In the data rows, the value 128 means zero.
Here are some points, each followed by its number:
144 166 131 136 156 132 117 130 187 136 126 129 129 126 102 167 90 207 0
92 63 100 131 71 89 135 141 69 140 131 95 118 163 190 90 210 40 1
124 143 117 152 145 120 134 169 115 134 151 129 100 100 119 135 111 144 2
112 107 153 103 110 161 138 154 107 161 224 160 72 127 137 133 104 103 3
112 151 155 131 145 168 142 150 150 133 184 163 96 114 95 154 87 145 4
84 115 104 160 111 101 151 136 87 104 117 86 131 155 164 138 173 109 5
145 158 76 149 120 124 134 145 106 117 151 118 138 60 170 136 104 136 6
151 115 109 123 129 88 81 111 126 165 97 117 140 127 122 125 136 121 7
99 107 129 102 107 68 107 144 39 148 156 114 107 149 183 83 170 68 8
138 130 127 121 181 144 62 121 141 136 118 109 86 158 136 160 117 203 9
129 105 107 114 120 124 109 115 111 142 126 127 121 121 147 106 135 98 10
111 130 99 140 86 41 127 113 75 128 88 77 142 140 158 84 185 120 11
144 133 89 136 114 77 104 145 114 149 118 105 137 94 152 109 148 119 12
134 132 143 69 135 90 124 85 118 149 108 152 163 115 145 139 108 102 13
98 151 139 119 142 118 133 161 98 131 150 128 94 133 169 161 127 134 14
153 100 157 65 127 156 111 123 100 144 177 175 108 114 135 97 121 41 15
114 104 164 129 184 106 132 172 134 132 75 136 107 185 104 140 115 118 16
77 148 137 137 106 140 180 161 122 104 196 136 77 131 114 118 130 119 17
113 105 119 94 79 80 133 140 45 162 144 142 144 100 158 109 136 42 18
158 128 96 186 183 90 98 83 199 128 0 73 194 160 108 157 149 231 19
114 150 145 119 139 178 134 144 160 132 208 160 67 118 102 147 90 161 20
144 155 104 118 148 97 73 191 84 204 210 141 55 87 170 122 84 147 21
125 122 132 86 83 87 134 135 46 176 145 157 137 92 158 111 113 47 22
145 173 156 86 159 134 120 126 179 141 198 163 82 103 114 135 62 189 23
113 86 116 115 77 87 143 133 99 140 116 108 120 140 177 100 178 102 24
154 124 101 124 129 80 84 104 128 173 82 121 156 124 125 118 117 124 25
134 118 118 143 135 176 144 144 159 68 115 124 125 120 148 137 140 145 26
114 115 123 122 65 137 158 115 111 121 151 140 138 119 101 122 149 53 27
144 161 111 124 161 107 73 191 89 195 214 139 38 96 178 126 94 150 28
114 127 114 143 155 102 137 122 157 112 47 103 142 152 142 174 133 181 29
111 105 163 113 146 77 155 63 176 95 26 114 184 208 81 104 170 176 30
106 81 167 107 168 122 108 117 149 108 71 107 91 224 113 138 194 164 31
139 153 162 117 181 171 120 126 152 79 137 154 101 141 101 145 120 149 32
124 169 138 144 125 210 161 146 189 80 175 148 102 116 117 157 124 161 33
79 123 117 152 93 166 172 199 90 153 235 126 64 147 159 137 116 91 34
96 48 116 129 105 134 145 123 101 127 104 103 128 153 138 96 188 41 35
79 100 167 106 76 155 203 97 99 144 170 166 169 123 91 85 128 13 36
118 121 109 127 117 60 105 112 73 152 109 87 133 144 157 105 158 109 37
126 148 108 191 117 150 169 133 167 99 111 94 163 126 136 126 122 172 38
126 178 108 203 126 131 156 145 131 105 115 99 169 100 101 156 87 161 39
186 165 153 70 157 135 101 94 142 141 153 191 151 64 126 116 63 114 40
124 153 125 162 119 163 152 149 154 134 147 112 124 131 124 158 107 174 41
85 106 173 113 75 159 198 100 112 120 171 164 162 132 98 85 129 20 42
113 107 126 106 121 147 88 108 72 133 158 143 111 133 130 125 146 89 43
123 183 126 165 133 163 154 121 123 132 156 139 168 66 88 145 43 149 44
94 48 99 136 46 80 144 135 69 146 160 77 122 159 163 55 211 15 45
105 66 109 137 102 147 139 122 117 105 109 110 124 139 148 110 179 68 46
158 154 78 169 111 111 139 99 153 93 64 97 198 91 157 117 142 157 47
124 178 136 136 120 194 168 139 192 87 187 160 107 103 134 138 119 157 48
131 104 142 120 86 123 142 77 132 115 76 130 167 132 82 133 146 102 49
126 133 167 134 187 185 123 142 168 67 128 153 107 160 94 159 121 164 50
135 133 128 106 78 138 146 102 115 135 142 147 160 112 90 124 120 99 51
106 80 143 135 98 123 150 141 129 22 140 111 114 154 136 89 144 89 52
82 59 140 180 127 83 151 161 121 120 13 88 169 206 75 136 195 128 53
121 101 91 154 99 116 136 149 122 106 101 84 126 145 167 123 165 115 54
91 131 139 213 117 147 205 99 177 85 66 105 193 160 72 120 169 121 55
127 101 128 169 126 130 120 123 103 123 82 98 137 189 119 138 172 98 56
141 130 154 77 105 150 130 147 96 172 216 183 106 92 125 116 92 90 57
152 164 122 96 119 166 143 144 124 113 195 156 93 57 173 139 110 100 58
171 137 121 140 166 123 98 62 161 76 18 110 183 141 95 185 131 207 59
124 114 82 157 68 120 142 135 106 106 113 94 131 118 154 120 166 91 60
133 164 80 175 111 135 134 109 166 131 130 108 157 103 114 141 105 168 61
95 76 147 102 103 106 143 146 94 148 134 115 92 209 171 110 187 96 62
121 142 157 130 184 177 126 141 157 77 138 144 110 136 101 154 121 170 63
118 86 148 93 87 146 129 135 98 154 179 153 99 148 122 106 149 30 64
146 143 119 113 143 154 113 137 127 136 148 154 111 74 136 140 84 140 65
143 80 108 149 114 121 115 118 95 123 60 109 165 139 99 129 170 56 66
91 126 97 140 100 179 147 190 96 126 255 132 44 113 143 132 136 100 67
90 127 170 61 108 129 124 130 57 142 215 161 74 161 151 80 157 49 68
136 107 107 121 119 124 112 121 103 140 127 129 123 112 146 108 134 96 69
128 143 155 139 178 175 130 142 148 78 139 153 101 147 110 155 129 166 70
New points follow, each followed by the number of its nearest point above.
149 66 151 53 99 136 116 81 82 154 146 171 154 95 129 51 125 0 15
75 139 144 124 102 142 180 168 129 109 215 140 76 133 122 111 133 119 17
120 128 113 115 116 67 112 120 64 152 129 99 129 147 160 103 149 113 37
133 174 121 161 166 140 99 153 141 100 128 131 111 107 89 172 98 235 0
100 133 138 139 135 117 139 154 100 128 141 112 102 141 166 158 144 133 14
123 46 137 116 119 129 99 142 89 141 100 124 118 174 107 115 189 44 35
147 189 120 112 105 136 130 121 79 113 210 149 120 69 185 139 122 131 58
131 166 110 192 112 125 154 138 150 124 96 95 182 113 96 156 103 178 39
134 99 123 131 160 158 116 105 158 87 84 104 146 135 118 112 129 151 26
97 128 151 126 137 115 130 142 99 132 145 121 113 144 170 160 142 139 14
150 59 161 53 103 141 112 92 84 148 148 181 154 102 126 68 135 0 15
139 101 135 130 81 141 147 76 131 128 87 132 181 145 76 102 173 76 49
152 153 117 110 150 152 128 121 130 118 155 162 125 67 145 135 81 131 65
157 127 134 129 100 124 141 71 150 120 78 135 179 137 87 115 141 118 49
99 118 132 169 113 153 151 146 144 147 137 99 126 153 125 138 129 139 41
105 140 132 127 133 114 140 152 103 133 132 118 107 146 167 154 142 131 14
133 161 102 156 110 163 172 152 123 69 150 125 122 109 166 139 157 119 26
149 72 157 46 101 141 108 97 58 152 186 189 133 96 123 70 134 0 15
125 112 135 107 101 130 98 137 138 186 213 139 87 127 125 108 101 133 3
114 115 126 158 116 52 149 112 107 106 45 67 148 187 158 101 189 175 11
135 113 129 73 146 160 122 111 124 119 148 160 114 99 139 131 99 105 65
158 82 156 37 107 148 113 92 79 159 159 186 139 100 138 66 141 0 15
159 190 123 113 130 149 123 124 114 112 175 150 118 90 143 145 109 159 65
131 153 124 143 144 100 141 119 161 117 65 121 152 134 142 164 133 163 29
204 242 125 115 180 148 103 55 196 85 99 168 175 62 124 187 56 233 0
200 246 124 116 168 139 107 57 182 106 105 151 178 60 145 170 67 233 0
95 147 128 95 111 82 130 147 78 149 154 129 90 141 169 87 159 93 8
118 118 126 147 144 112 139 131 149 127 64 110 150 146 144 159 141 151 29
192 222 129 107 170 144 109 73 182 93 105 159 176 74 136 177 66 221 0
102 64 99 174 131 141 128 120 110 107 63 72 145 182 127 119 188 129 56
199 242 117 115 182 137 105 63 201 79 99 158 178 56 129 185 55 253 0
140 113 169 84 177 133 95 142 144 123 155 163 82 138 109 115 104 140 32
142 78 119 135 129 98 92 124 97 135 62 117 159 150 115 115 154 88 66
147 139 128 88 121 180 139 142 100 114 205 167 105 70 169 119 119 72 58
125 151 135 121 148 86 123 119 163 110 80 101 126 154 121 139 130 215 29
145 101 112 139 131 114 89 120 130 139 79 109 133 151 108 119 164 127 7
129 121 162 74 118 170 127 121 126 177 230 190 97 100 113 116 79 80 57
132 153 108 152 99 174 168 143 122 74 154 133 126 111 157 124 149 106 26
73 129 134 166 104 159 161 203 89 151 233 135 56 138 162 133 119 100 34
142 134 137 89 149 159 120 125 139 98 142 163 128 98 133 149 102 131 65
155 154 130 130 173 107 87 136 169 145 115 156 111 117 125 144 94 196 0
107 96 141 164 130 158 136 145 141 121 103 107 121 186 98 154 162 136 56
147 122 120 158 162 186 135 99 176 67 59 106 161 144 128 149 139 155 26
112 100 95 192 139 109 129 168 165 95 65 80 115 173 130 152 191 186 29
122 102 141 155 138 108 96 105 117 146 74 104 139 183 149 137 179 135 56
124 88 151 78 92 138 119 123 99 171 185 154 117 136 116 104 135 36 64
138 184 93 173 117 139 125 115 143 135 150 112 143 86 112 144 92 194 61
131 109 127 103 105 133 101 124 124 187 206 133 84 134 126 102 121 105 3
94 117 146 90 94 78 118 153 61 158 184 127 88 146 174 82 165 79 8
147 150 103 157 140 166 142 142 171 64 114 117 122 108 157 147 127 157 26
151 167 113 112 158 146 85 102 101 133 141 137 127 86 127 155 95 164 65
92 151 130 137 113 92 195 133 105 114 120 110 156 158 109 83 139 132 5
134 160 107 144 106 169 179 149 115 70 162 128 128 107 160 130 148 118 26
124 113 88 159 111 117 140 142 120 100 100 85 136 122 162 130 173 121 54
161 127 118 149 167 111 97 156 151 116 64 113 121 130 110 163 123 182 29
118 148 122 173 109 177 155 132 152 125 171 124 129 108 91 131 105 157 41
102 134 135 155 107 120 164 112 158 148 144 123 132 159 117 131 138 152 41
144 113 152 92 153 85 95 126 157 127 105 129 118 126 117 112 128 147 7
114 162 129 134 129 128 145 147 111 113 145 117 109 134 164 166 119 164 14
86 152 124 195 108 118 178 143 160 119 104 84 135 164 110 156 155 168 38
118 128 121 173 115 148 156 125 134 160 133 111 132 146 132 147 128 142 41
101 68 95 133 56 74 143 124 83 147 98 97 132 155 193 82 207 48 1
119 117 102 179 135 142 163 116 154 124 53 110 196 126 109 136 101 147 38
147 161 136 78 133 175 125 144 117 113 214 178 97 64 160 125 83 90 58
133 169 115 157 164 137 108 141 146 115 128 127 103 110 99 173 99 225 0
104 125 125 173 110 152 151 155 137 138 135 101 121 154 130 140 124 142 41
103 178 152 98 138 113 120 137 139 147 164 165 72 140 140 133 134 158 14
112 126 121 176 109 167 149 135 149 142 131 96 131 157 117 159 132 164 41
143 204 119 120 109 151 133 137 75 111 205 145 107 74 188 139 131 125 58
159 182 119 106 144 137 104 131 115 148 162 165 130 41 118 147 54 141 65
89 135 127 111 91 85 121 143 72 171 182 134 86 139 177 103 165 89 8
161 162 135 79 121 168 138 140 109 121 210 179 94 58 178 122 99 83 58
142 136 101 143 122 84 108 155 119 138 121 106 132 109 145 140 139 143 12
138 122 149 87 111 144 112 140 103 167 206 162 100 101 123 120 104 81 57
141 180 89 182 110 137 125 121 163 121 137 102 161 100 110 150 90 205 61
139 176 113 167 146 114 128 121 206 119 101 96 132 127 120 175 101 234 0
134 104 152 73 138 169 124 105 143 131 156 161 123 112 135 120 115 91 15
164 199 129 101 118 142 124 124 93 120 190 153 121 86 182 145 115 143 58
117 148 91 175 108 137 134 98 158 130 117 97 170 118 107 127 114 157 61
119 118 119 197 114 144 174 61 175 93 36 97 230 151 78 108 167 107 55
121 104 120 147 114 41 139 95 110 114 49 78 163 179 151 102 177 167 11
91 50 139 173 131 89 144 152 124 123 0 90 167 206 80 147 196 129 53
136 109 113 130 133 163 147 143 131 79 141 128 117 114 160 126 154 101 26
105 143 135 99 99 126 142 164 101 160 233 134 63 96 157 108 121 100 3
89 53 137 100 71 159 129 124 95 165 187 147 97 149 120 83 178 8 64
128 142 161 78 153 102 101 135 124 146 139 127 85 152 143 124 129 150 14
103 130 126 167 124 172 145 137 171 118 149 123 108 165 95 147 129 160 41
63 101 139 145 89 153 170 197 79 163 234 126 64 144 167 130 131 70 34
82 114 109 145 102 106 144 136 75 121 138 94 125 147 171 152 179 81 5
109 110 134 164 120 158 134 141 148 138 134 109 108 156 122 142 136 152 41
121 131 125 186 169 109 127 178 153 98 35 93 128 180 105 175 133 198 29
132 109 130 101 79 135 105 136 132 184 199 136 85 150 128 110 116 116 3
169 174 116 143 166 118 89 57 174 81 15 120 193 138 89 207 130 245 59
167 62 152 45 106 130 119 75 77 141 140 177 160 102 131 56 137 0 15
127 187 124 128 142 83 103 119 154 143 111 127 123 128 141 156 127 219 0
135 97 150 99 138 198 142 126 143 86 139 157 107 136 139 123 141 81 26
156 154 102 154 133 143 127 130 105 94 131 110 126 101 173 142 140 149 6
145 118 165 119 178 88 111 123 188 115 50 115 133 174 90 149 122 191 29
143 187 124 168 138 156 150 145 120 129 167 139 147 79 89 159 57 159 44
122 117 84 171 115 121 145 145 130 76 102 68 136 123 160 109 153 152 54
103 65 135 103 122 147 103 158 110 135 155 139 78 167 115 122 180 58 64
116 65 140 188 160 124 126 161 122 109 24 95 158 190 92 145 180 130 53
167 115 105 165 179 91 90 86 191 132 0 86 188 152 107 140 131 201 19
163 123 99 175 180 83 92 70 198 126 0 96 190 141 105 142 142 210 19
161 158 130 133 165 138 95 75 174 82 46 130 171 143 109 189 120 225 59
